Families of rows that turns and mirrors carry onto each other, the same ones carrying the whole set onto itself: the rest of each named row's family, in list order:
3 families of 5 rows:
V: [ 13 -10   5 -18   9  12 -18  25   4  -4  39   1 -12 -38  -4   1   6  -8
 -12]
Q: [-17 -13 -15 -24   7   3  11  12 -11 -13  12 -33   5 -37  16   6 -15  -3
   7]
F: [-30  -9 -10 -12  19   5   4   5 -12 -14  26 -26   1 -33  18   0  -8 -16
   7]
C: [  3  -8  15 -33  14  14  -6  26  -2 -26   8  -9   5 -42   1   7 -15 -22
   1]
W: [-17   1 -14 -18 -24  14 -24  19 -21 -15  -4  -6   6 -21  -5   0  -3   4
 -10]
N: [  7   9  -1   1  20   6 -27  13   3   1  16  -2  10 -17   9  -3   5  14
   6]
J: [-11  -1  30 -31   8  11 -16  13  -7 -29   7  -1   5 -33  -2   3  -4 -23
   3]
Y: [-15  -2 -17 -18 -11  -1 -21  12 -11  -2  -7 -15  15 -30  -2  -1   7  13
  -4]
L: [ -7  15   1   3  14  21 -16  21  -3  -8  13   4  10 -11  14   1   2   9
  19]
H: [-31  -3 -19 -14 -14  11 -21  23 -16  -8  -1  -5  10 -34  -6  -2  11  -5
  -8]
P: [  2   8   5   2  12  11 -20   7  -7  -9  18  -2   2   2  13   0  -8   9
  14]
Z: [-23  -8 -19 -10   6  16  -1  15 -16 -14  29 -30  -4 -28  21   6 -21  -9
   0]
T: [ -9  -4  20 -23  11  14 -29  21  -8 -30   9  -8   7 -28   2   9 -20 -29
   1]
R: [ -3  -7   7 -17  -8  15  -8  17  -2  -3  46   1 -19 -30  -1   2  15   1
  -3]
X: [ -2 -17   4 -16  -8   5 -24  13  -5  -4  44  -4 -19 -24  -7   3   3 -12
 -11]

The rest of the family of C: V, Q, N, Y
The rest of the family of L: F, J, H, R

Families of rows that turns and mirrors carry onto each other, the same ones carrying the whole set onto itself: the rest of each named row's family, in list order:
4 families of 8 rows:
Fivar: [  7  -1   7  -5  -4   9  11 -33  -3  -1  -5 -17   4 -11  14  12  -1 -11
   7 -13   6 -13]
fegi: [ 25   4  -7 -10  -6  14  -1   7  -7   1   4 -22 -10  -6  -6  -3 -19 -20
   8  -7   5  -9]
simu: [ -8  -1   8  10  -8 -16  -2  10  -4  -2 -15   8   4  22  -2  10   2   7
  -5  -2  13  20]
Tepor: [  8   7   6   0   3  -5  -2   3 -18  18  -9  -1  -4   6   4   7   6  14
  -9  16   8  29]
biz: [  4  -5 -20  11  12  19  18 -19   8  -4  -4 -12  15 -14   2  14  -1  -8
   8  -2  -9 -17]
Pelu: [ -8  -5  -5  10 -10 -23   7   6  -3  -4  -4  -4   2  26 -11  22   6  -2
   7  11   7   6]
Tul: [  8  -7 -19  10  13  13  14 -15   3  -4  -8 -12  26 -14  13  11   8  -5
  13  -6   0 -10]
sesuf: [ 15  -1 -13  12  11  15   8  17  -4   2   5 -19  17  -6   3  -7  -9 -14
  10   1 -20 -11]
gal: [-10  -1   1   6  28   3 -11   6 -12  14  11  12  -8  17  -3   4 -10  16
   7   5   4  13]
nafi: [  3   6   8  -1   7  -4 -10  14 -28  14   1   3  -4   6   6   9   1  12
  -7  13  11  22]
rud: [ 14  11   6  -9 -10  16   4  -8   0  -3   4 -16  -6 -20  -8   4   1 -22
   5  -8   8 -15]
lalog: [-17  -5  -7  12  14  -4  -2  -1 -14 -12   5  12  -9  26  -8   3  -7   3
  23   5  -1   1]
midul: [-17  -9  -3   5  15  -2  -7  11   0 -12  -1  10  -9  26 -11  11  -9  12
   0  -8  -7   8]
retam: [  9 -20   6  18  13  10  24  -8   0  -3  -9  -3  20 -12   8   9  -1  -7
   8   0  -7 -15]
dugi: [  4   5   9   6   5  -8 -11   9 -12  13  -4   1  -7  10   1   5   4   2
  -8   9  17  32]
siz: [  5  -6   7  -2  -8  13  18 -25  -2  -2  -7  -9  14 -12   4  11   2  -9
   7 -15   1 -20]
roda: [ 16   6 -18   0  11  26   0   9  -2  -3  11 -22   3 -17  -2   3   6 -20
  10  -3  -6 -11]
nol: [-11  -4  -1  11  15 -12   0   5   3 -10   1   6  -2  30 -11  16  -7  16
   3  -5   3  10]
togor: [  8  12  -4  -9 -11  20   1  -5 -10  -4   0 -20  -6 -23   3   8  -7 -21
  -1  -2  -2 -16]
fub: [  8   0  -3  -2  -7  12  17 -27  -2 -11  -8 -19   3 -14   4  18  -3 -13
  -2  -8  -1 -16]
kofar: [  5   4 -22   5  11  19  -5  15   5  -6   6 -15  13 -21   1   4   3 -19
  10  -3  -5 -14]
nad: [ -6  -3   7   0  26   6 -12  -1 -13  15  10   4 -17  15   0   4  -8  12
  -3   5  -4  19]
satu: [  7 -11 -17   6  13  23  14  -7  -3  -2   0 -15  23  -9   9  11   6  -7
  12  -9 -13 -17]
sevo: [-16 -12  -2  13  14  -5  -8   9  -6  -5  -5   8   1  31   1   8  -7  10
   3 -10   0  15]
zaz: [ -3  -3  -2   2  24   1 -11  -5 -36   4  14  10  -4   4  -4  -3  -7  -1
  -1   9   3  16]
gon: [ 20 -16  12  -4  -4  10  15 -18  -2  -4 -10  -7  -7 -11  -1  13 -10 -14
   6  -8  17 -13]
zon: [  4  11   4 -10  -7  13  -8  -3   0  -4   9 -20  -8 -17   2   5  -6 -25
   5 -10   1 -16]
deso: [  7  -3   1   0  -1 -18  -2   2 -25  12   5  -6   7   5  -7  16   5  -6
 -17  15  11  21]
nadi: [ -3   1  -4   5  -8 -13   3  15  -4 -10 -19   5   5  17  -8  14   6  14
  -6   4   5  18]
bek: [  3   7 -21   4   8  27   2   3  -1   3   5 -13   6 -23   0   4  -4 -16
  10   4  -9 -18]
nurig: [  2   4   6   3  -5 -19   1  12 -13  -9  -9  -2   2  20  -3  20   4  12
 -11   3  11  19]
Semon: [ -4  -5  -1   9  27   3 -17   8 -13  10   7   3 -11  20   4   3  -5   5
   0   1   4  27]

The rest of the family of gon: fegi, Pelu, sesuf, lalog, retam, zaz, deso
The rest of the family of fub: simu, biz, dugi, togor, sevo, bek, Semon
The rest of the family of zon: Fivar, Tepor, Tul, midul, kofar, nad, nadi
The rest of the family of nurig: gal, nafi, rud, siz, roda, nol, satu

Families of rows that turns and mirrors carry onto each other, the same ones carrying the whole set onto itself: the rest of each named row's family, in list order:
8 families of 5 rows:
Paga: [  0  -3 -15   3 -12   2 -10   6 -26  24   1]
Dab: [ 10 -13 -16  22  15  -1  12  -9   7   8  -4]
kemet: [  6 -16 -13  -1 -14   4 -15  -7 -24  21   6]
fezu: [ -2  -2  -3  -9  -3  22 -12  10  11  12  -4]
ket: [  9  -5 -11  15 -16  -2  -2   5 -21  17  12]
dudus: [ 20  -6 -15  16  -9  11  -8   7 -26  18   4]
popo: [ -1 -10  -8 -18  -6  22  -9   8   8   1  -7]
Batub: [ 18 -17 -20  10  18  10  11  -4   6  -4  -2]
vemu: [ 28  -2  -6 -13  -6  -4   6 -16 -10   0 -15]
rukod: [ 16 -14 -17  18  20  15   2  -3   7  10 -10]
Vok: [  9  -4 -12  -3   1   1   6 -34 -11   5 -19]
Zefi: [  5  -7  -8   2 -14   6  -8   8 -35  12  -1]
Bet: [ 20 -17 -20   8  -9  11  -8   9 -27   9   4]
laku: [  3  14  -9  -5  -8  30   5 -10  -3 -10   2]
mer: [  4  -8  -5 -20  -6  14  -7   8  10   1   3]
zos: [  2  -8 -26  21  20   6  11  -9  -7  11 -11]
tizod: [  0 -19 -25  20  14  14   5 -18  -8   5   1]
koti: [-5 -7 -1 -7 -7  4 -7  6 14 14  3]
Zop: [  0  10 -18   1 -10  26  12  -6 -16 -15  -6]
rogo: [ -2 -19  -2 -12   3   8 -14   9   1  13 -11]
tevik: [-15   3 -14  10   1  25  10   3 -16  -8  -1]
gevu: [ 33  -9 -13   7  -8   8  -7  -5 -24  12   6]
dati: [-16   3 -18   4 -12  23   2 -12 -18   0   8]
rit: [ -2  19 -13   9  -6  27  12  -7 -10  -6  -6]
vol: [ -6 -16  -7 -15   1  10 -12 -13   9  13  -8]
bazem: [ 10 -17 -18  20  20   7  10  -8 -14   2 -14]
perel: [  3  11 -17   3  -8  20  17  -6 -13 -15   5]
Pes: [ 26  -3 -10 -10  -8   1   2 -16 -16   1 -24]
zug: [ -9  13 -12  14  -8  13  16  -7  -6  -4   5]
muzov: [ 21 -13 -17   5 -10   7  -4  10 -23   7  14]
Pado: [ 26  11  -6  -8 -11  10   4 -21 -16  -1 -10]
manu: [  6   5 -11  -5   4  -5   7 -20  -7  13 -27]
mimap: [ 24   8  -3  -5  -8   2   0 -16 -13  11 -23]
rubof: [  7   1  -1 -10   3   1   6 -17  -9   1 -30]
sobev: [-17  11 -20  11  -3  19   9  -1 -17   5   1]
geg: [ 25 -20 -18  14  15  18  -3  -3   1   7   5]
reri: [ 6 -9 -8 -8  5 27 -8  1 16  2  4]
pupo: [ -6  -7  -7 -13   1   4 -11   3   6  22 -12]
Nop: [ 15   5  -1  -3  -8 -11   7 -19  -3  10 -16]
lusuz: [ 14 -22 -23  12  18  17   5  -2   3  -2 -10]

The rest of the family of fezu: dudus, rukod, rit, mimap
The rest of the family of vol: kemet, Vok, tizod, dati
The rest of the family of bazem: Zefi, rogo, tevik, rubof
The rest of the family of manu: Paga, zos, sobev, pupo
The rest of the family of gevu: laku, Pado, geg, reri
The rest of the family of ket: Dab, koti, zug, Nop
The rest of the family of muzov: Batub, vemu, mer, perel

Families of rows that turns and mirrors carry onto each other, the same ones carrying the whole set onto itself: the rest of each named row's family, in list order:
5 families of 8 rows:
Liram: [ 12  19  15   0  20  19 -33  10   3  -8  -1 -33 -23]
zene: [  0  21   7  11  30  16 -27 -10 -14  -7   2 -24 -24]
gad: [ -5  11 -10 -22  -3  -2   1   7   1  -3 -11 -34   5]
rilam: [ -8  10 -15 -19   2  -1   2   3  -4  -6  -8 -23  10]
Lek: [ -6  14 -14  -6  -2 -10  -4   2  -3  12  -3 -24   3]
bak: [ 14  22  19  -8  19  18 -34   8   0 -14   1 -32 -17]
dosaz: [ -6  16  -4 -12  -2  -9   7  -6  -3  -3  -1 -35   5]
Mafo: [  8  10  15   5  25  21 -34   7  -1 -20  -1 -18 -21]
dasu: [-10   0 -13 -14   2   0   4   7  -2 -10 -12 -18   8]
dos: [  4  19  10  16  14  13 -34  -1  -7 -11   1 -27 -29]
Zev: [  2  13  17   1  28  15 -26  -6 -17 -26   0 -12 -14]
fogu: [ 12   7  29   2  22   7 -27   3   1 -22   5 -19 -14]
bibek: [ -2   9  12  15  29  16 -25  -4 -12 -18  -3 -14 -24]
Tove: [ -7   7 -13 -13  -2  -1   2   9   5   1 -12 -35  -1]
vipiz: [  8  19  21  -2  13  11 -34   0 -14 -28   2 -18 -14]
zarov: [ 13  14  22  -6  19  18 -32  11   0 -21  -2 -26 -17]
fov: [-10  10 -20 -12   3   0   2   3  -2   3  -8 -27   4]
Mun: [  9   7  23  13  23   8 -27   4   6 -10   4 -25 -23]
Fubob: [ -8   0  -9 -12  -2  -1   3  12   6  -6 -16 -30  -1]
posob: [  3  26  12  -2  29  14 -28 -12 -20 -16   5 -21 -14]
vuri: [-12   7 -16  -3  15  -6   0  -4  -7  12  -4 -18  -1]
geber: [ -9  12 -11 -16  15  -8  -1  -7 -12   4  -1 -16   9]
degu: [  4   9  18  12  13  12 -32   4  -8 -25  -3 -16 -23]
dezil: [ 11  11  20   3  19  20 -32  13   4 -15  -4 -27 -23]
kog: [ -9  -1 -11   3  -2  -9  -1   9   0   5  -9 -16  -1]
Pusul: [-12   0 -18  -6   2   1   4   7   1  -2 -13 -22   1]
Kagem: [ 11  23  11  -3  26  20 -37   1  -5 -13   5 -25 -18]
rel: [-11   7  -7   2  -2  -8   8  -2   3   1  -5 -35  -4]
ferin: [  8  16   9   6  26  21 -35   4  -1 -10   2 -24 -24]
regoz: [ 13  21  20   6  22   7 -30  -2   2  -3  10 -32 -21]
rasus: [ 11  16  16  -5  26  20 -36   4  -5 -23   2 -18 -15]
laka: [-13  -5 -10   0  14  -6   2   0  -5   1  -9  -9   0]
vuni: [ -7   6   2 -13  -3  -9   9  -1  -3 -16  -4 -26   9]
kese: [-10   1  -5 -14  14  -7   2  -2 -11  -7  -6  -7  10]
gepi: [ -3  13  -6 -18  -3 -12  -4   3  -8  -1  -2 -17  13]
Rezol: [ -6   3  -6 -20  -3  -2   3  11   2 -11 -14 -28   5]
Koli: [  8  30  13   2  14  11 -37  -5 -13 -14   7 -28 -19]
tusap: [-10  -3   0   0  -2  -7  10   2   3 -11  -9 -25   0]
Kasu: [ -6  -1  -4  -9  -2 -10  -1   9  -4  -8  -8  -9   8]
faves: [ 15  22  26  -5  21   6 -30  -2  -2 -15  12 -26 -11]

The rest of the family of posob: zene, Zev, bibek, vuri, geber, laka, kese
The rest of the family of dezil: Liram, gad, bak, Tove, zarov, Fubob, Rezol
The rest of the family of fov: rilam, Mafo, dasu, Pusul, Kagem, ferin, rasus
The rest of the family of Lek: dos, vipiz, degu, kog, gepi, Koli, Kasu

Families of rows that turns and mirrors carry onto each other, the same ones carrying the whole set onto itself: the rest of each named row's family, in list order:
6 families of 3 rows:
lir: [ -6 -16  -6 -15 -14  10   3   6   1  -6  -4  -1 -21   0  15   7   4 -13
 -16 -14]
zor: [  0   5   5  21 -22  -7   2   3 -15   4   7  18   3  -1 -10   4 -11  -6
   5  13]
ligiz: [ -3   3  -5 -18  -6  11  17   9   7 -10   0  -4 -20  -8   9  18  -2   3
  -8  -1]
lomog: [-10 -37  -3  -9  -2 -17 -16  -5   0  13 -19  -2   1  -4  -2  -1  -3   6
  10 -25]
bekaz: [ -2 -20   1  -8  -7 -18 -15 -11  -3   9  -7  -1  18   2 -18  12   0  19
  21 -15]
piv: [  0  -3 -12  31  -5 -10   1   0   1   6  -2  15  -3 -15 -20   5 -15   1
   5  16]
tad: [ -5 -13   8  22 -13 -14   5   3 -14   6  -5  13  -7 -15   2 -12 -14 -16
   3  -1]
Dutev: [-10 -28  -3  -7  10 -22  -8 -18  -1  17  -4 -14  11  -3 -12   6   4  18
   2  -5]
diba: [  2  -1  -8  35  -7 -14   1   1  -8  14  -5  12   6  -2  -9  -7 -16  -9
   5   1]
Ruk: [ -2   0  -7 -12   6  12  14  -4   2 -11  -6   1  -7   3   3  27   6  -2
 -17  10]
Kinaz: [ 12  -2  -6  -7  -7  14  13   4   5   0  -4  -7 -18   0   1  21   5 -12
 -20  -1]
kot: [-14 -16 -14 -13   5 -16 -13   0   5  10 -16   2   7   4   2   8  -4  25
  17 -18]
tavig: [ -5  -8 -19  -9 -10  11  -1  -1  10   5   8 -13 -23   6  -3  10  11   0
 -21   3]
pinef: [  2  -2  -5 -22 -20  19  -1  -4   4  -6   0  -5  -8  11  -3  22   3   1
 -12  -3]
pude: [-12 -18 -17  -8  12  -9  -7  -1  11   5 -12  -2  12  15 -17   7   6  13
  24 -12]
Megis: [ -4   6   3  24  -7 -10   4   2  -4  10 -14  11  -9 -11  -8  -9 -20   2
  12  13]
benu: [ -5 -27 -12 -15  10 -15  -6   0   3  15  -8  -6  18   6  -7  15   1  10
  10 -24]
Buko: [-11   1  -2  25  -4 -16  10   0 -12   8  14   3   1   3  -3 -13   1  -8
   3  13]

The rest of the family of zor: bekaz, pinef
The rest of the family of ligiz: kot, Megis
The rest of the family of Dutev: tavig, Buko
The rest of the family of Ruk: piv, pude

